Each run below is a few steps of one of 6 hidden systems, one row a step.
path 1, Y (9 x 28):
[[-26  45  11 -22  26  15 -25  48  -7  55   4  50  28  13 -18  -7  30 -35
  -42 -29   0  16  44   3  29  44   9 -14]
 [-28  54   2 -19  15  28 -23  37   7  57  -3  51  22   8  -6 -12  40 -38
  -39 -38   0  -7  29  11  34  28  17 -24]
 [-22  64  -6 -17   1  35 -24  20  27  46  -8  42  15  -3   6 -13  42 -34
  -34 -47  -2 -30  11  19  28   6  23 -29]
 [ -9  66 -13 -14 -12  38 -21   1  53  27 -16  28  14 -21  14  -8  38 -24
  -33 -56  -1 -48  -7  24  11 -20  33 -27]
 [  5  65  -8  -2 -22  37 -20 -22  59   4 -17   7   6 -26   9  -4  32 -13
  -15 -69  -5 -42 -23  17   4 -42  34 -36]
 [ 24  51  -3   9 -25  35 -14 -39  53 -14 -17 -12   4 -30   3   1  19  -9
    2 -73  -7 -24 -37  11   0 -56  32 -46]
 [ 32  29   8  12 -10  28 -11 -39  38 -22 -12 -31   6 -33  -1   8   4  -8
    0 -61 -13   3 -36   3  -8 -55  28 -41]
 [ 41   5  20  14   8  16  -5 -39  23 -27   0 -41  15 -36  -3   7 -16  -3
   -4 -43 -15  29 -26  -6 -16 -44  20 -34]
 [ 43  -9  29  11  25   7  -5 -26  11 -29  11 -40  21 -33  -7   8 -29   3
  -13 -28 -13  51 -10 -11 -21 -28  11 -20]]
path 2, B, 9 rows:
[[-37   3  -8 -24  19 -20  -1  54 -29  37   8  44   5  33  -6  -9  10  -9
   -6  41  10   7  57   3   9  52 -26  27]
 [-35  14  -2 -23  21 -13  -9  55 -26  42  13  49  15  28 -10  -8  13 -14
  -19  24  10  14  59   2  14  55 -14  19]
 [-31  17   9 -21  31  -9 -13  56 -23  45  14  48  22  26 -20  -7  11 -15
  -28  12   5  26  62  -4  17  57 -10  16]
 [-25  14  23 -19  42  -6 -17  50 -24  40  18  38  31  19 -27  -6   3 -16
  -38   5   3  41  62 -11  16  59  -9  11]
 [-18   2  33 -18  53  -6 -14  45 -25  32  22  26  32  13 -30  -8  -7 -12
  -39   4   0  51  64 -17  13  57 -11  11]
 [ -9 -18  37 -17  63 -11 -11  40 -32  24  27  12  35  10 -27 -10 -21  -8
  -38  13  -4  63  64 -18   5  54 -16  16]
 [ -1 -33  36 -14  67 -17  -4  34 -37  12  27   3  33   9 -26  -9 -31  -5
  -31  26  -4  71  60 -22  -4  49 -23  21]
 [  0 -45  32 -11  60 -23   4  29 -46   3  27  -7  22  14 -20  -5 -37   4
  -17  39  -5  69  55 -23  -8  42 -28  24]
 [ -3 -53  23  -8  47 -31  10  26 -50  -2  25  -8  12  20 -18  -3 -39  10
    0  50  -1  65  49 -21 -11  40 -35  28]]
path 3, U, 9 rows:
[[ -6  62   7 -20  14  32 -34  19  35  33  -3  36  34 -18  -6  -4  33 -32
  -53 -55  -3  -6  19  10  16   4  30 -25]
 [-16  67  -9 -17  -3  37 -26  13  41  37 -12  35  20 -14  10 -10  41 -30
  -38 -53  -1 -35   4  22  18  -4  32 -28]
 [-19  61 -22 -12 -22  35 -16   1  44  26 -19  30   0 -11  20 -13  42 -19
  -16 -43   1 -62 -11  29  16 -20  26 -24]
 [-12  49 -34  -3 -45  28  -5 -13  46   7 -27  16 -18  -5  22  -7  36  -7
   14 -30   4 -76 -30  27   8 -38  18 -20]
 [  1  25 -45   6 -60  12   9 -27  30 -15 -27  -3 -32  -6  30   5  26  -3
   40  -8   6 -66 -50  24  -5 -54  10 -17]
 [ 14  -3 -42   9 -52  -2  17 -34  16 -35 -24 -24 -37  -6  30  10   7   3
   47  11   4 -46 -52  17 -17 -57   0  -8]
 [ 22 -29 -22  16 -35 -11  23 -44  11 -50 -13 -43 -33 -10  21   7 -16  24
   47  24   2 -23 -48   6 -29 -52  -7   5]
 [ 29 -45  -5  18 -17 -18  22 -44   4 -56  -1 -53 -21 -12   8   7 -35  32
   38  24  -2   0 -32  -7 -34 -41 -12  14]
 [ 35 -46  15  16   2 -23  14 -37   1 -56   7 -53  -8 -14  -3  11 -42  31
   23  18  -6  31 -18 -17 -37 -31 -12  14]]
path 4, S (9 x 28):
[[ 33 -41  24   9  24 -23   5 -16 -10 -41  16 -43  11 -17 -10  13 -44  21
    3  21  -4  61   8 -17 -35  -9 -11  11]
 [ 24 -53  16   6  18 -33  17 -11 -25 -38  16 -38   0  -2 -10  10 -45  27
   20  42  -1  52   9 -19 -32  -2 -23  24]
 [  3 -63  11   7  20 -37  25   2 -47 -23  15 -26 -11  19 -12   2 -39  25
   34  55   2  48  17 -21 -17  17 -36  25]
 [-13 -56  -2  -5  22 -38  22  22 -53  -6  13  -7 -11  29  -3  -5 -30  18
   26  72   5  31  30  -8 -10  32 -43  37]
 [-28 -39  -8 -20  25 -34  13  45 -48  14  11  19  -5  35   4 -10 -15   2
    8  75  10  17  44   0  -5  44 -41  43]
 [-36  -8 -13 -23  15 -24   6  51 -33  30   8  39   0  35  -2  -7   5  -7
    0  55  10   4  53   5   5  48 -28  33]
 [-42  20 -10 -25  11 -11  -6  56 -22  44   5  51   8  31  -5  -9  21 -13
  -10  26  12   0  52   9  14  49 -16  18]
 [-36  36  -4 -21  18   3 -15  54 -16  53   4  57  18  22 -10  -7  29 -28
  -26   2   6   6  50   6  26  47  -3   3]
 [-26  42  10 -21  28  13 -24  49 -10  53   6  52  29  13 -18  -8  28 -33
  -43 -25   1  15  49   4  30  44  10 -12]]
path 5, C:
[[ 39 -25   8  19  -8   1   9 -51  18 -50  -2 -56 -10 -25   5   6 -27  23
   22 -13 -10   8 -40  -8 -27 -53   2 -11]
 [ 37 -40  12  16  -2 -15  15 -44   5 -58   4 -58 -10 -17   1  11 -39  31
   26  10  -6  19 -26 -14 -35 -38  -9   6]
 [ 31 -52  12  14   7 -28  16 -25  -8 -52  10 -50  -8 -10  -4  12 -44  34
   25  32  -4  37  -8 -18 -40 -19 -19  19]
 [ 20 -54  18   8  22 -34  16  -5 -29 -33  17 -36   2   0 -11   9 -45  24
   19  42  -2  58  14 -21 -29   4 -26  22]
 [  5 -49  28  -4  51 -29   9  18 -42  -7  23 -17  17  12 -20  -1 -40  10
   -3  39  -2  68  44 -23 -13  33 -28  23]
 [ -6 -34  36 -14  66 -18  -5  36 -40  14  29   4  28  12 -23  -8 -31  -4
  -30  30  -5  70  63 -20  -4  50 -22  22]
 [-11  -4  37 -15  61  -4 -16  38 -25  28  25  17  37  10 -29  -7 -13 -11
  -41   2  -6  59  64 -19  10  54 -10  11]
 [-10  27  38 -16  48   8 -25  37  -3  33  16  30  40   4 -32  -6   5 -19
  -52 -29  -5  45  56 -15  16  44   5  -4]
 [  0  47  26 -22  36  21 -34  25  23  28  10  30  43 -12 -21   0  17 -24
  -59 -48  -6  25  40  -5   8  19  24 -12]]
path 6, G (9 x 28):
[[  9 -59  -9  16 -15 -32  31 -21 -26 -40   1 -37 -31  12   8   3 -33  33
   53  55   5   7 -14  -8 -25 -15 -31  23]
 [ -1 -61  -6  14  -3 -36  31  -8 -45 -26   7 -29 -25  23   0  -1 -34  27
   49  59   5  23   3 -11 -14   5 -39  24]
 [-10 -59  -4   2  13 -39  28  14 -51 -12   9 -14 -20  30   1  -3 -30  19
   37  70   5  26  19  -9 -11  24 -41  32]
 [-21 -50  -8 -12  22 -37  21  33 -50   4  13   6 -10  32   4  -7 -22  11
   20  77   6  18  38  -6  -6  37 -40  40]
 [-29 -33 -17 -20  17 -31  14  43 -44  15   6  21  -8  35   6 -10  -9  -1
   12  74  11   6  43   4  -3  42 -37  39]
 [-37 -10 -24 -21   3 -23  10  45 -32  22   0  35 -13  38   8 -10   9  -7
   14  59  14 -15  40   9   6  34 -33  32]
 [-42   5 -30 -18 -11 -15   8  37 -18  27  -8  39 -19  36   9 -12  20  -6
   20  42  12 -35  28  13  10  26 -25  24]
 [-42  12 -33 -14 -23  -6   9  26  -9  22 -14  36 -23  32  10 -15  27  -6
   26  29  11 -51  13  17  13  13 -18  16]
 [-33  12 -34  -8 -30   0  13  10  -3  13 -19  24 -31  31  15 -12  27  -7
   36  18   8 -59  -5  18  14  -4 -16   6]]

Name the system that made each run.
path 7:
[[ -8  66 -14 -12 -17  38 -20  -2  54  21 -18  27   9 -20  14 -10  39 -22
  -27 -54  -3 -52 -10  25  10 -27  30 -26]
 [  7  59  -9   3 -28  38 -16 -27  59   0 -21   4   2 -24  11  -3  30 -12
   -7 -65  -4 -45 -29  18   5 -46  33 -37]
 [ 26  46  -4  12 -28  32 -12 -42  49 -17 -19 -17  -2 -28   4   4  19  -7
    5 -67  -8 -24 -43  11  -2 -59  32 -46]]
 -> Y
path 8 (3 x 28):
[[ -8   1 -46   6 -50  -3  18 -14  -6 -11 -23  -3 -43  16  24   1  18  -4
   55  19   6 -49 -38  19   3 -33 -10  -7]
 [-10 -19 -41   7 -41 -12  26  -8 -22 -10 -19  -4 -43  24  20  -2   7   0
   59  35   8 -35 -27  13   3 -20 -21   0]
 [-17 -29 -34   3 -29 -22  27   3 -32  -8 -12   0 -39  30  18  -3   3   5
   54  52   9 -23 -13  10   1  -4 -30  14]]
 -> C
path 9, 3 rows:
[[  1 -44 -25  15 -29 -26  33 -20 -27 -32  -8 -27 -38  17  17   0 -16  22
   64  49   6 -16 -28   3 -13 -19 -28  14]
 [-16 -29 -36   2 -28 -21  28   2 -33  -5 -14  -2 -39  29  18  -3   1   5
   56  52  11 -26 -14  10   0  -4 -26  15]
 [-33  -2 -35 -12 -24 -10  14  19 -17  13 -13  23 -30  34  12 -10  19  -7
   34  38   9 -45   6  15   8   7 -22  16]]
 -> S
path 10 (3 x 28):
[[ 34 -43   5  20  -9 -18  19 -45   6 -58   1 -57 -14 -15   5   8 -38  33
   33  17  -4  10 -31 -12 -34 -41 -11  10]
 [ 20 -50 -11  18 -20 -29  27 -33  -5 -54  -2 -45 -28  -2  13   7 -32  36
   47  44   3  -2 -28  -5 -35 -31 -22  22]
 [  1 -52 -20  13 -22 -29  33 -15 -33 -26  -4 -29 -37  22  12  -2 -23  25
   62  55   5  -6 -20   0 -12 -10 -33  16]]
 -> S
path 11, 3 rows:
[[ 17 -50  24   2  38 -29  11   4 -34 -22  21 -27  12   4 -15   5 -44  17
    8  38  -3  68  29 -21 -24  16 -25  19]
 [  3 -56  21  -1  38 -32  17  16 -50 -13  22 -20   2  18 -16  -2 -40  17
   14  51   0  61  36 -23 -15  28 -35  26]
 [ -9 -56  13  -9  40 -36  15  32 -50   0  20  -5   4  28  -9  -6 -34  11
    6  64   2  48  47 -16  -9  43 -38  37]]
 -> S
